Each path below is one point turned by a fixed rotation once a step. After each direction that follows a path, write how fast that rotation turns it, in degrees per step (0 if it stays still).
Each turn is a multiple of 5 degrees from 10 to 175, or 0.
Each row of a path follows its step; steps can be skipped.
Rotation 1:
step 2: 9 -6 19 -8 12 6 23 -2 9 -37 19 -7 0 -6 4 15 18 -21 26 -21 17 15 47 -8 -8 18 21 -56 -75 50 11 19 4 -15 86 -20 -39 11 79 -23 -13 3 1 7 -50 -15 14
step 5: -13 14 15 9 -60 29 3 -3 -15 -41 11 23 -27 -17 37 26 -39 30 -16 -13 16 -11 8 21 -11 -62 47 -17 56 0 22 -11 34 -28 -32 16 28 6 33 -4 -56 16 -27 46 -48 -14 24
step 7: 34 -55 -30 -2 66 0 13 5 8 -29 -29 -33 -28 50 6 22 -68 -18 -12 30 -27 -13 -1 33 -11 -25 14 -5 -9 25 9 54 35 -2 -3 -1 -31 13 -38 -44 9 16 -48 40 -7 -19 21
step 9: -42 -40 -52 -3 -33 17 34 -11 -45 -33 -32 20 33 33 29 0 14 73 -1 -5 33 1 -44 19 27 -14 -7 -3 -43 -10 12 14 -29 -5 18 -43 -48 6 -5 -2 -67 -14 -23 10 -15 39 21
step 15: 23 -13 -23 -16 25 25 30 17 -15 -29 -33 -19 13 57 28 13 -2 18 33 62 -21 -52 -20 -34 -7 -51 7 -29 -24 1 -22 18 -6 43 13 49 7 24 40 -16 -44 3 19 49 7 -7 61
step 17: 25 -4 -48 -8 21 5 12 51 -15 -18 -2 -16 -10 -34 -4 -35 6 34 47 -19 37 32 -6 6 3 -69 80 -28 -6 28 28 0 -28 -45 -18 -29 -56 8 -15 -14 -32 -22 -12 -6 -50 12 20
step 18: 18 -5 46 -22 35 -13 33 10 14 -23 48 -39 13 -14 -31 50 -23 35 -13 44 23 15 22 3 -21 15 40 -8 -13 5 5 -11 -9 -9 -8 -3 -7 -71 -1 -50 -17 36 -91 29 11 29 17
step 19: 7 -8 5 41 24 28 25 -8 3 -11 -25 9 51 3 -11 45 -85 3 16 -8 10 -25 9 59 -25 11 -10 43 -28 49 28 -16 -5 16 -2 26 -56 6 54 -46 -16 -5 13 -26 -39 -7 19
step 24: -14 2 -28 11 -15 8 28 -10 -12 -35 41 3 -18 5 27 -28 -12 11 -33 -35 7 -35 -9 60 -29 19 28 29 -30 30 -7 12 2 -11 39 13 17 -19 -45 15 11 -11 -105 26 -31 5 71
step 27: 18 -9 -3 -32 4 15 -45 1 6 4 -15 0 88 33 -2 -8 -7 1 2 -21 69 -17 -18 -5 38 15 6 15 -6 18 1 6 -11 39 1 -17 -3 14 81 -3 -45 -36 -14 -13 -64 11 61
Speeds:
-2 -22 -4 23 6 -1 8 14 -7 -8 7 -11 9 -13 -9 4 4 7 4 15 4 -8 -14 -6 -1 12 -3 -23 4 -7 -13 14 1 8 -3 -4 12 8 -8 -2 3 -3 -5 1 4 6 -1
130
3 -1 28 0 20 -1 -9 -6 8 -13 5 -1 2 -21 7 -13 8 3 1 12 -16 -2 -8 2 15 0 -3 5 -1 4 19 11 -4 -6 3 -2 -14 3 -2 4 -8 -2 -2 9 14 -6 -1
95
7 -9 8 4 -4 -24 -2 -8 2 12 5 1 3 -15 -1 5 -6 3 -13 -7 -2 7 -14 -1 5 -3 -13 -2 5 5 -1 0 -3 -2 -9 15 -1 -8 29 -8 5 -8 3 5 -21 13 -12
45
12 -5 -7 1 -6 5 -17 -7 -16 16 3 11 -4 7 2 -19 13 0 -1 8 2 -8 -2 6 17 4 -22 0 1 -9 -10 -5 12 8 9 -2 -12 2 2 8 8 1 -24 1 -2 5 6
25
-1 -4 2 -1 -14 5 10 -10 -3 6 17 2 -8 14 16 8 -6 17 12 -5 -1 -3 -9 3 2 -10 1 -11 -6 -3 -1 17 -5 -1 0 23 -20 1 -21 -3 4 -9 1 6 -3 -11 -7
170
-3 -12 -10 -9 2 -10 10 3 -16 -2 -13 6 -19 -6 8 6 -12 -2 -4 4 -12 -17 -10 -8 7 -2 3 1 19 -5 6 -14 3 0 -1 -5 -9 6 -1 -14 -18 -13 -1 -17 0 -9 7
175
-19 3 -7 9 5 11 3 -3 19 1 6 -9 7 1 -11 7 4 16 -14 -4 -7 -3 -1 9 9 -14 -9 6 11 0 8 -7 -16 3 11 5 1 5 1 7 15 -11 -10 -24 -1 -1 9
140
-10 -5 1 -13 8 5 -13 -25 2 -4 2 3 0 9 -8 -6 -6 8 0 -1 -3 -7 -10 -7 9 -8 1 -22 -17 -5 -7 -12 -6 14 -3 -16 10 -1 2 12 -10 -7 22 4 -7 4 0
60
Rotation 2:
step 0: 44 27 -30 -40 23 -50 8 12 1 2 -1 -24 31 -1 9 -34 37 6 -31 -19 -35 -10 -4 61 -7 25 -62 -39 36 45 -39 11 13 28 29 -26 33 8 14 -12 -47 75 15 -38 31 -21 -3
step 2: 0 -33 15 -20 30 -21 72 -49 31 -36 -27 21 -24 -2 -31 31 22 50 -47 40 -23 -37 11 32 -7 -8 24 14 -24 38 -19 -6 -22 52 25 18 -30 57 42 37 -31 13 -26 36 16 8 11
step 7: 12 -37 -1 6 -16 -11 18 27 36 -12 27 -51 -49 66 -3 6 24 -49 -61 -62 2 5 21 0 16 24 -43 37 -7 34 -8 -22 -29 12 8 28 -32 -40 -45 1 -10 -16 -60 -41 37 19 -2
step 9: -4 -37 33 -13 -33 -64 65 -25 -4 39 32 27 28 15 35 31 54 -38 -32 20 -14 44 5 -57 7 -12 21 -56 -1 55 -3 -12 3 -8 48 -12 27 15 1 22 3 -15 16 -53 -11 13 -26
step 14: -51 -16 -4 -9 32 60 26 -1 -7 -70 9 1 -35 9 -10 44 52 -31 -35 1 7 -20 31 1 3 49 74 -34 -13 -14 51 23 -65 -38 1 1 11 10 -12 50 -11 -21 -9 45 -5 11 0
step 15: -73 27 41 4 57 -35 49 8 -13 32 6 13 4 29 -8 -16 23 -61 -6 27 15 -28 4 -27 4 -6 -12 -22 18 9 17 50 -37 -49 -43 -13 5 -9 -35 44 19 0 79 39 1 1 24
step 16: 44 19 -19 10 32 -31 12 55 -70 13 56 22 46 16 7 -6 -13 -52 -10 -28 9 2 -44 -38 17 46 7 30 -16 -34 20 -4 -44 -3 -26 14 17 12 -63 55 -13 23 39 -24 15 -16 -18
step 18: 10 -42 3 20 31 7 -11 -3 21 38 55 -10 37 21 -4 -15 19 36 -10 -3 50 42 -41 6 -43 9 -9 49 2 70 4 -5 -65 16 33 28 14 -6 1 -15 3 37 -30 -52 -15 -30 76
step 24: 23 -6 9 -6 50 13 -32 -15 29 3 7 -16 -69 -25 16 -62 -2 -5 -7 20 69 -2 9 -8 49 -27 51 8 49 45 -27 8 -71 -10 4 -23 17 33 42 12 -11 23 -3 46 -40 -11 -1
step 26: 31 25 48 67 4 24 28 39 12 7 49 -8 -31 42 -19 31 -26 -23 7 8 -20 -32 16 11 -21 -32 60 7 16 -29 7 -25 -10 -32 -33 44 64 33 -4 2 -32 -21 49 44 -2 21 33
Speeds:
4 -4 12 2 16 13 4 0 -1 -8 -7 5 23 14 6 -6 7 12 8 7 2 12 3 13 -12 2 6 5 7 -5 0 4 -8 12 0 -3 4 -8 -2 -1 -12 2 -5 12 10 -10 -30
175
-3 -13 -3 3 10 4 3 12 14 -19 3 4 -9 -4 -7 0 1 19 6 7 -6 -1 1 1 -6 2 -3 -10 -3 -31 7 -20 -1 -3 6 6 2 11 8 12 4 -1 4 -6 14 18 4
120
-10 -7 -16 0 26 0 10 4 -11 -3 10 10 -17 -5 -3 3 -10 -5 -15 -2 9 -7 8 -7 3 -12 11 -2 3 -15 -3 2 -1 6 -7 3 -8 -5 1 -21 0 4 5 16 1 -17 -3
35
-6 1 -23 11 8 -4 -25 13 4 -10 6 -7 -4 -2 4 -4 -16 -5 12 1 7 7 -4 14 -10 1 -2 0 18 16 -13 2 -7 1 9 -5 -8 5 5 -7 0 11 -11 -9 4 7 -2
60
-4 2 3 13 -3 -11 -5 -4 -17 -4 -5 3 -6 -13 16 -9 7 5 2 -2 -11 10 -15 -2 25 -3 9 4 6 1 -7 -16 0 4 -6 12 -12 5 11 12 5 3 13 -6 0 -11 -19
95
Rotation 3:
step 1: 21 8 -18 -2 16 -34 13 11 62 16 22 22 39 -70 7 -11 34 9 40 -18 4 36 -31 19 42 6 -35 -7 29 -8 -19 2 22 -95 15 -40 13 57 -67 8 39 -13 -1 40 8 12 2
step 6: 25 -2 -47 19 8 54 36 -40 -8 -17 -3 -8 -58 -27 -31 -27 52 -9 -16 -7 17 43 43 -11 18 -18 -29 49 11 32 -18 -22 15 2 -12 63 33 -20 46 36 33 -41 0 38 65 -18 33
step 9: 18 32 -24 18 -9 1 50 -35 -15 6 -50 -5 9 20 -13 -19 -55 12 72 -23 83 -31 -26 32 17 -43 -15 12 -13 -56 -30 45 32 29 18 -19 4 12 -42 34 -41 19 24 -1 7 -34 23
step 11: 18 -15 74 4 -5 -10 1 1 17 -38 59 -7 -12 30 -26 1 -42 -14 -1 -31 25 4 33 -61 30 62 -35 -52 -44 -11 60 10 23 -10 8 38 -10 -28 67 11 -43 7 15 18 6 5 -12
step 12: -77 1 -13 -25 5 -49 -9 -11 -46 11 23 -41 13 -36 97 -9 2 -12 8 3 4 16 0 11 8 6 -26 -3 26 -77 30 18 -54 2 -42 -20 26 40 -27 -2 24 39 3 6 -19 40 -47
step 14: -6 -12 17 15 -17 -74 -6 58 -15 13 12 -1 1 -30 -56 -29 -5 -18 -67 -32 15 3 -54 -50 31 -61 62 7 8 35 -29 12 -18 -13 13 -2 28 0 -15 57 7 -15 45 43 7 -8 16
step 20: 9 9 -28 -14 78 39 28 -13 10 -13 30 50 28 68 40 14 -6 21 10 22 18 -11 -32 -12 34 21 -39 18 1 -21 59 38 23 51 42 17 21 -22 25 0 -42 51 18 22 -26 37 -22
step 21: -70 63 -34 -14 28 -41 12 -19 -21 2 67 -76 -31 -24 2 -34 -14 23 -3 43 -27 -29 13 36 0 -6 -22 4 19 12 -65 42 -3 13 4 26 -8 51 -29 -8 -3 -29 -14 -19 36 22 10
step 24: -2 20 24 29 -6 38 -22 -24 -34 47 29 21 -43 9 56 20 44 1 2 34 87 -45 14 -6 18 -16 -59 21 8 24 42 41 39 -21 -16 -4 -15 -17 48 -38 -5 34 5 30 27 -5 4
step 27: 57 69 54 7 -33 -19 18 27 -6 14 -40 17 3 21 -8 -4 -1 -25 -6 -16 5 28 14 -4 32 -37 -22 -55 -42 -72 37 6 -8 11 -35 19 43 5 31 77 45 -6 4 29 -43 -3 10
Speeds:
-2 14 -9 -8 8 -1 3 0 9 -2 10 -1 5 -20 -6 2 -6 -4 8 0 11 -13 -3 -9 -4 3 -3 10 -10 -8 0 -13 -11 11 7 -6 15 -20 -12 -11 17 15 -16 7 9 -4 0
130
6 -6 -3 14 0 -7 17 19 4 3 -9 14 -3 -7 -11 6 -3 6 -3 -18 -7 0 10 4 23 -10 -5 0 -7 2 6 -5 -2 15 -13 1 -14 11 -15 -9 4 -7 -2 12 10 -6 11
85
6 2 1 7 -11 13 11 -15 -12 4 -7 14 5 1 -5 6 -21 -3 3 9 -6 5 0 -6 1 -1 -1 -10 -12 -11 9 5 -8 5 29 2 1 -8 13 -7 -12 -8 1 15 -4 1 14
160
2 0 -16 10 9 -2 -3 -10 -8 0 -4 -4 8 6 6 -25 -6 -9 7 1 0 -3 14 12 11 -5 7 24 -6 -10 1 8 -8 -17 -5 15 -11 -1 -1 8 -2 11 -6 19 2 -1 -7
125
-13 -8 16 10 -5 -7 1 -1 1 2 13 -1 -4 -10 -11 9 -12 21 -14 7 -13 -4 -10 -9 -6 -3 2 13 -7 4 -14 2 10 -5 2 18 -12 1 9 5 -1 11 -17 6 -1 -13 -8
100
-17 4 4 -8 -7 -5 4 -16 0 0 -7 4 -1 -26 0 -11 -2 3 -7 -3 -5 -6 -6 5 3 -2 5 -4 -7 11 -6 7 -6 -2 -1 0 -14 -5 -11 -6 15 -5 19 4 -14 29 -3
160
Rotation 4:
step 3: 26 -18 -3 -29 -28 -52 9 -15 -41 5 25 -4 33 3 -2 0 -12 -19 22 -8 -25 -12 4 54 -35 -23 -29 1 -5 -52 -42 41 45 63 21 -10 14 -26 9 21 1 -43 13 47 -62 -38 16
step 4: -2 -63 20 39 -38 5 39 -9 -14 -3 2 35 38 31 1 45 24 21 50 27 -47 -49 -13 52 6 -4 -45 26 13 -12 -8 21 16 34 21 -21 7 -19 -28 66 5 -36 32 14 -14 -14 -3
step 9: -39 -18 43 5 -8 -14 6 26 -49 14 47 -5 -13 64 75 21 18 -13 36 -29 1 3 27 41 -14 -12 14 -24 4 -31 -49 -2 -15 28 25 -10 -12 -34 25 7 -36 -55 11 28 8 -46 13
step 11: -37 -7 -25 16 -11 -51 22 10 0 -16 45 30 0 30 11 49 -40 0 44 -29 -39 53 34 37 -2 49 19 21 28 -7 -32 14 -7 27 -19 -16 -6 -38 -3 35 -8 -16 10 16 -1 -38 -69
step 15: -16 29 4 29 16 -5 -37 11 -1 46 20 28 24 37 30 9 22 -4 62 -31 -42 -5 15 6 -25 -41 -15 2 37 -75 -29 0 0 2 1 2 42 -43 53 -1 -20 20 53 41 2 13 38
step 16: 12 -25 10 1 -17 -10 -3 16 4 1 31 13 15 36 24 12 45 -29 54 -28 -13 21 -20 26 -25 4 -28 32 21 -36 -52 -21 24 -51 -28 -20 23 -13 -17 31 -39 38 79 -13 57 -16 -20
step 24: -11 -16 -25 -16 19 1 -59 11 0 14 62 25 17 78 19 -36 24 -4 -9 -3 15 -11 3 -5 1 30 3 4 -48 -27 -33 9 29 6 -48 -15 -6 -60 15 -27 4 22 64 49 -30 10 14
step 25: 5 -16 27 17 29 26 -14 -8 28 22 48 0 -37 66 15 1 51 8 -8 -11 59 -29 -2 -13 -4 9 -26 44 6 -17 -50 36 3 -3 2 -27 1 -48 41 65 20 32 43 23 29 3 -10
step 26: 22 18 5 8 18 -43 -18 -57 -10 6 60 -10 -23 47 -50 -11 -6 -9 26 20 32 -18 5 16 -8 30 -8 8 -8 -28 -64 9 -18 -25 -71 8 -9 -58 -10 27 35 35 18 30 32 -30 5
step 27: 10 0 -16 -9 -21 -22 9 32 -8 39 73 -16 -33 19 14 -1 16 -16 20 36 9 -26 12 -10 -45 -15 -17 29 -1 -32 -16 41 -64 -9 -27 -31 1 -79 -8 7 28 13 9 59 -33 -21 -22
Speeds:
9 -3 10 -16 1 18 4 4 3 13 -15 -5 4 8 -17 13 -2 -13 13 2 -4 -23 -1 -2 0 8 -1 9 7 -11 -8 3 7 -14 -12 -14 6 4 0 -8 7 3 -3 17 5 5 5
35
-5 11 -10 3 -10 1 -6 0 10 7 13 -2 -4 3 12 -3 0 -7 14 12 9 7 -3 -8 6 5 -13 -2 3 9 4 8 8 -4 -23 -13 2 -1 24 -9 -8 21 -3 -15 8 2 6
10
6 3 7 6 -9 -8 4 -18 1 -1 -13 -13 6 16 2 5 -3 4 -1 10 24 15 -6 11 -6 -2 -16 11 -9 -12 -4 7 6 -8 9 4 6 17 -10 10 -14 -3 -4 -1 11 8 2
115
-2 -14 -8 20 4 -6 11 7 -11 -2 -2 7 -7 17 5 -17 0 4 6 23 -1 -13 6 -5 -3 4 14 5 -5 -18 7 -15 4 -6 -5 -12 -12 7 -5 -11 -5 -7 -4 -9 1 0 -1
145
11 0 13 -2 15 -6 9 -5 -3 10 5 8 -7 10 13 0 -5 9 -3 -11 -7 -3 21 -3 -21 2 2 8 12 2 16 11 -3 7 -1 2 7 7 17 8 -8 4 -22 6 -4 10 -5
175
-3 7 6 9 -11 7 8 1 -10 -8 -2 -6 -2 -14 11 10 -10 -11 4 6 1 -24 -6 15 -8 6 -14 -14 -6 1 9 4 24 15 -2 9 -9 -2 4 4 7 -14 -12 -3 -4 -3 -7
10
3 4 3 13 2 -6 -12 5 -9 11 5 -9 11 1 -1 10 -10 -26 -9 -1 -5 3 -2 1 2 0 6 7 -15 -8 0 11 -14 -9 1 6 -5 -12 9 -14 -18 -11 -5 -2 -22 5 11
120
4 13 0 1 5 -9 1 -4 -7 4 3 15 -2 -11 -2 -7 -17 -3 -8 -12 0 0 -20 6 13 -9 4 22 6 -18 -6 -13 13 -1 0 5 -8 9 8 5 6 20 -10 -1 -2 -13 3
140
